In the rows, zero is written as 128.
The rows of T fall into a few groups, which share some directions, and each row is roughly a mix of its group's hidden directions.
T:
[[101 120 167 140 161 122 130 129  80 140 135]
 [113 138 148  96 142 151 123 174 131 107 160]
 [154 120 115  79 153 121 166 133 113 116 142]
 [158  90 127 153 158 109 109 107 114 113 103]
 [100 153 146 136 151 187 119 135 135 130 133]
 [145 102 130 153 150 116  97 100  88 144 112]
 [ 93 134 132 126  73 108 135 162 132 140 124]
 [118 117 138 150 132  96 111 121  76 143 158]
 [128 135 147 171  90 119  82 118 135 121 123]
 [124 125 105 100  99  77 156 144 140 136 120]
 [130 117 115 101 101  77 159 144 131 136 106]
 [109 167 107 133 110 118 127 148 146 140  78]
 [126 162 125 150 166 173 123 121 156 126 134]
 [111 117 157 161 148 115  96 111  93 107 140]
 [100 142 131 105 116 152 159 171 144 131 157]
 [110 104 162 165 135 126 106 119  85 138 138]
 [ 87 146 158 161 109 135  99 142 140 136 106]
 [106 109 169 158 132 115 123 111  86 144 113]
 [111 148 184 121 129 141  95 128 123  99 118]
 [113 146 119 116 119 131 163 168 142 133 174]
 [ 93 143 166 113 109 138 118 171 135 115 110]
 [137 151  84 155 127 136 112 112 173 138 136]
 [140 106 125 108  89  90 158 156 132 132 108]
 [129 142  96  83 138 126 152 143 151 116 164]
 [128 127 104 180 120 140  83 125 129 140 147]
 [122 127 147  86 144 141 136 172 108 107 153]
 [ 76 150 110 105 136 143 152 146 123 148 148]
 [146  84 152 105 116 113 147 118  86 119 120]
 [110 127 115  86 108 107 170 162 131 136 128]
 [144 120 102  95 102 109 160 142 161 121 103]
 [ 98 154 138 160 112 161  90 127 131 127 153]
 [140 116 118  88  83 104 155 144 145 124 115]
 [174 119 110  96 164 113 142 113 143 107 134]
 [106 143 115  74 123  96 157 145 139 124 131]
 [ 90 132 181 122 145 142 121 156 115 121 144]
 [145 114 114  93  86  94 156 143 143 121 122]
 [151 120 103 103  88  82 149 129 130 139 125]
 [ 91  98 150 107 103 109 136 156  96 120 133]
 [103 144 158 104  99 125 137 154 144 118  86]
 [165 131 104  99 136 130 133 134 160 100 164]
 [164 104 117 161 158 125 124  92 115 140 108]
 [121 104 150 105 113 110 163 157 109 139  91]
 [143 142  89 156 131 132 120  93 170 140 138]
 [145 131  90 163 101 131 107 123 153 131 164]
 [137 103 106 161 176 114 118 116 105 146 113]
 [143 101 114 119 104  70 132 120 102 139 120]
 [ 91 172 128 151 126 137 108 148 159 137 110]
 [ 85 117 164 135 137 151 117 150  96 123 150]
 [126 119  90 156 168  89 133 120 113 145 120]
 [159 138 103  97  98 131 146 122 162 142 100]
 [103 116 125 125  89  97 156 153 118 155 104]
 [138 154 132 149 161 174 109 107 154 120 117]
 [146 113 105 116  86  84 150 147 145 131 123]
 [154 128  90 140 146 109 149  80 131 146 122]
 [ 91 133 162 161 153 129 111 133  94 145 136]
 [162  94 132 144 158 125 142 107 105 141  92]
 [113 165 128  91 130 137 144 159 167 115 119]
 [114 120 137 167 173 137 103 118  93 139 137]
 [117 116 159 140 152 181 109 140 105 138 140]
 [122 152 140 152 165 173 106 111 146 114 120]
 [119 153 150 140 147 187 116 133 130 137 154]
 [121 114 145 173 145 145 117 106  97 151  98]
 [124 125 139 165 157 127 108  88 104 143  98]
 [137 140 117 147 176 150 103  87 127 123 142]
 [142 129 105  89  94 124 162 151 149 151 124]
 [116 166 104 149 157 144 115 128 166 138 154]
 [130  88 144 131 113  83 118 126  86 118 132]
 [145 115  94 171  97 129  91 114 131 137 124]
 [136 154 134 131 153 153  90 106 145  98 159]
 [132 124 128 180 147 159 100  99 114 141 129]
 [142 108 114 122  94  75 149 136 132 138 102]
 [171 108 103 137 153  96 132  93 130 131 112]
 [130 152 112  93 108 117 152 146 154 122  85]
 [112  93 135 111 124 132 152 176 103 144 149]
 [157 116 128  95  93 126 138 127 160 106  94]
 [101 126 166 123  97 120 125 153 111 125  84]
 [139 141 116 161 164 124 104  88 139 112 101]
 [140  99 121 101  87  83 141 134 112 134 118]
 [138 158  99 110 135 145 133 135 183 118 147]
 [118 124 129  91  92 105 159 169 136 127 126]
 [105 115 155 170 139 123 106 119  84 146 128]
 [156 130  94 120  90 137 121 126 176 115 123]
 [107 161 148 117 122 185 115 121 147 126 115]
 [131 145 126 173 171 131 101  99 115 134 139]
 [149 147  87 112 123 145 126 136 178 116 148]
 [ 85 135 137 143 151 146 100 111  98 144 101]]
Here is one row of each group, with its name. Which group are the others in?
[140 125 144 170 150 135  93  89 114 129 109] => W
[110 122 134  95 104 145 162 174 137 131 148] => G
[146 151  92  94 112 131 142 142 170 116 115] => N

[ 83 135 158 156 125 144 114 125  99 148 104] => W
[114 128 163  96  73 131 116 124 121 112 116] => G
[150 126 127 174  99 110  87 106 140 122 126] => W
[130 117  93 135 120  76 145 111 124 155 104] => W
[ 91 157 134 114  93  83 114 128 138 123 120] => W
[107 128 169 157  86 131 103 141 117 129 107] => W
[162 137 100 113 128 134 152 129 180 120 107] => G
[104 149 118 149 168 157 108 106 131 137  94] => G
[126 135 125 175 152 144  94  88 117 139 125] => W
